In the data rows, the value 500 means zero.
Some points, one per row:
Array([141., 413., 497., 586., 805., 398., 622., 649.])
Array([273., 675., 518., 196., 376., 447., 755., 470.])
Array([692., 568., 460., 453., 302., 525., 434., 466.])
Array([620., 401., 558., 332., 571., 491., 532., 513.])
Array([373., 304., 437., 355., 790., 398., 538., 608.])
Array([454., 408., 553., 999., 818., 530., 345., 585.])
Array([644., 510., 451., 386., 415., 550., 508., 449.])
Array([406., 479., 497., 436., 618., 433., 537., 552.])
Array([709., 592., 474., 236., 244., 517., 492., 431.])
Array([688., 399., 437., 445., 506., 465., 469., 499.])
Array([447., 606., 551., 489., 472., 473., 539., 492.])
Array([318., 465., 481., 599., 650., 462., 521., 620.])
Array([363., 412., 561., 649., 664., 472., 448., 549.])
Array([910., 302., 509., 697., 557., 630., 218., 445.])
Array([355., 438., 504., 552., 768., 429., 555., 561.])
Array([482., 528., 570., 784., 498., 577., 457., 492.])
Array([769., 328., 394., 396., 517., 502., 383., 513.])
Array([489., 329., 441., 273., 721., 441., 527., 572.])
Array([499., 417., 486., 539., 570., 477., 490., 595.])
12 more points follow, each with its number after it:
Array([401., 423., 469., 514., 588., 430., 536., 557.]) 0
Array([346., 738., 611., 499., 311., 538., 603., 378.]) 1
Array([331., 384., 438., 179., 731., 317., 664., 562.]) 2
Array([682., 269., 480., 459., 797., 477., 421., 512.]) 3
Array([370., 659., 566., 795., 394., 606., 463., 437.]) 4
Array([577., 304., 509., 582., 662., 516., 376., 564.]) 5
Array([395., 772., 612., 596., 118., 573., 529., 450.]) 6
Array([488., 596., 588., 647., 383., 565., 511., 504.]) 7
Array([389., 643., 487., 409., 393., 511., 532., 449.]) 8
Array([616., 389., 463., 450., 512., 524., 444., 521.]) 9
Array([188., 617., 495., 501., 550., 438., 587., 557.]) 10
Array([597., 270., 488., 544., 837., 447., 387., 592.]) 11
Which two of these numbered points are nearest to each point below, ignoring the 3 directions in which the first points spread most? Their numbers follow each, nearest first.
Array([376., 527., 618., 999., 629., 621., 390., 496.]) > 1 4
Array([467., 722., 571., 700., 202., 606., 521., 385.]) > 9 4
Array([566., 342., 482., 388., 746., 461., 449., 597.]) > 11 7
Array([522., 602., 448., 349., 245., 487., 576., 430.]) > 0 9
Array([413., 486., 484., 290., 462., 430., 618., 549.]) > 9 0
Array([549., 515., 514., 428., 491., 495., 482., 520.]) > 11 5
